In the rows, zero is written as 128.
Named turns come first, each shown by rows before and after it. Which turns, in which order, take the first row of each pair that follows to the second? Write the first one first, as in the answered first pair.
turn Paz:
[132 111 129 145 110 141 129 124 112 150 100 138 109 121 137] |-> [137 113 131 136 107 140 122 123 115 146 101 138 110 121 133]
[106 161 126 172 121 152 160 145 126 117 113 131 143  92 139] |-> [106 160 119 151  97 144 140 152 123 117 116 135 126  79 113]
[143 124 119 125 109 123 132 118 152  90 117 137 144 112 134] |-> [145 123 121 117 101 125 124 121 153  90 119 134 136 115 134]
turn lup:
[130 141 140 117 103 106 159 131 115 143 144 165 117 147 116] |-> [133 139 136 132 111 125 174 135 105 142 123 167 115 132 113]
[131 115 127 133 126 117 142 104 149 149 140 141 174  76 149] |-> [131  99 121 135 137 127 146 100 135 160 131 134 170  89 162]
[116 117 131 141 115 114 130 127 141 111 111 147 134 144 155] |-> [117 127 131 148 111 118 128 129 149 109 117 151 133 136 150]
[141 121 103 116 144 126  83 135  93 124 100 126  72 170 103] |-> [134 154 113 112 115 105  74 136 122 111 128 137  74 141  86]
turn Vufe:
[111  95 111  98 120 121 110 129 107 141 130 145 112  93 104] |-> [103 107 120 101 127  91 104 114 137 129 169 135 129 142 118]
[103 147 119 128 142 130 127 137  93 145  91 117 112 140 120] |-> [104 155 121 120 137 116 110 136 105 139 105 119 109 155 110]
[136  94 113 125 152 134 125 105 110 133 139 108 124 167 143] |-> [138  83 109 120 147 148 125 110  98 142 121 112 117 146 138]
[126 141 138 127 118 156 155 165 146 126 119 134 102  94 134] |-> [118 150 142 112 103 132 133 163 157 120 139 138  97 115 116]
turn mozu:
[127 152 129 149 136 133 127 154 142 115 130 113 119 160 143] |-> [127 161 137 142 127 124 132 149 161 113 147 115 130 140 141]
[142 104 129 112 125  83 123  98 157 115 162 130 130 200 133] |-> [149 100 138 106 113  81 133  87 168 125 174 137 142 162 135]
[116 129 122 134 128 160 121 137 114 139 115 134 107 141 118] |-> [112 144 125 138 124 151 118 141 122 134 128 136 103 153 115]
Pairs:
Between the rows of a pair lie 2 to 3 turns.
[122 131 139 120  95 103 114 125 146 129 161 144 134 120 122] |-> [131 128 122 152 122 151 145 147 107 132 102 136 114 107 127]	lup, mozu
[137 109 107 128 131 135 118 139 102 124 119 119 114 176 114] |-> [139 114 103 150 141 161 145 145 102 125  97 122 124 137 126]	mozu, Vufe, Vufe
[100 155 121 122  80 156 126 124 164 131 154 155 181  36  95] |-> [118  56 118  93 147 155 122  81 117 163 151 117 206 142 168]	lup, lup, Vufe
[141  81 109 113 102 167 119 128  87 141  84 120  86  91  95] |-> [129 119 129 155 163 133 132 112 121 113 128  91 115 221 145]	mozu, Vufe, Vufe
[131  68 133  81  87 121 106 100  89 142 142 140 138  96 119] |-> [126  96 117 112  79 158 130 131  85 129 112 145 115  56 105]	mozu, lup, lup
[137 144 126 165 153 148 150 150 117 124  99 124 114 118 125] |-> [128 168 131 168 144 131 134 151 140 113 118 123 116 141 114]	mozu, mozu
[147  85 115 122 136 152 141 120  94 142  95 120 126 106 138] |-> [137 125 122 121 102 139 133 129 117 134 111 137 125  59 111]	lup, lup, mozu
[118 145 102  89 118 113  74 145 106 108 132 122  85 192  87] |-> [126 119 128  72  83 102  99 118 148 142 164 148 141  59  95]	mozu, mozu, mozu
[122 121 133 106 117 108 105 125 118 125 157 138 100 127  94] |-> [130 120 144 156 169 128 157 118 122 130 147 123 134 137 146]	Paz, Vufe, Paz
[129 169 143 116 114 104 123 136 130 110 140 140 137 111 115] |-> [141 135 133 115 121 128 131 137 109 125 114 139 144  80 127]	mozu, mozu
[121 169 130 163 137 127 129 117 112  96 117 125 128 176 144] |-> [130 153 143 149 110 121 147 100 140 117 133 145 166  85 158]	mozu, mozu, mozu
[131 165 165 138 154  99 121 112 149 125 153 114 159 172 142] |-> [149 137 158 152 153 138 162 118 129 145 119 126 172  79 152]	mozu, Vufe
[138 112 139 140 131 142 154 122 139 143 131 138 154  76 144] |-> [137 101 138 104 105 122 120 114 139 147 151 141 147  86 126]	Vufe, Vufe, mozu
[123 124 124 143 145 155 179 153 118 137 126 136 145  53 120] |-> [120 104 104 100 132 150 123 160  80 130 105 127  97 116  78]	mozu, Vufe, lup
[113 153 125 128 120 115 105 148 155 123  93 138 112 107 140] |-> [116 135 127 145 155 122 118 141 148 124  95 127 131 139 173]	Vufe, Vufe, lup
[122 186 123 157 145 164 120 126 126 125 105 139  89 104 146] |-> [122 187 126 130 116 142 107 115 140 126 128 151  92  81 128]	Vufe, mozu, mozu
[132 116 128 110  92 137 125 130 122 144  99 137 125  55 109] |-> [129 116 139  88  85 104 106 116 146 142 133 139 138  78 113]	Vufe, mozu
[153 156 106 179 171 162 165 122 135 130 119 137 152  94 155] |-> [155 101  86  80 110 140  86 116  95 148 119 142 106 108 103]	lup, Vufe, Vufe
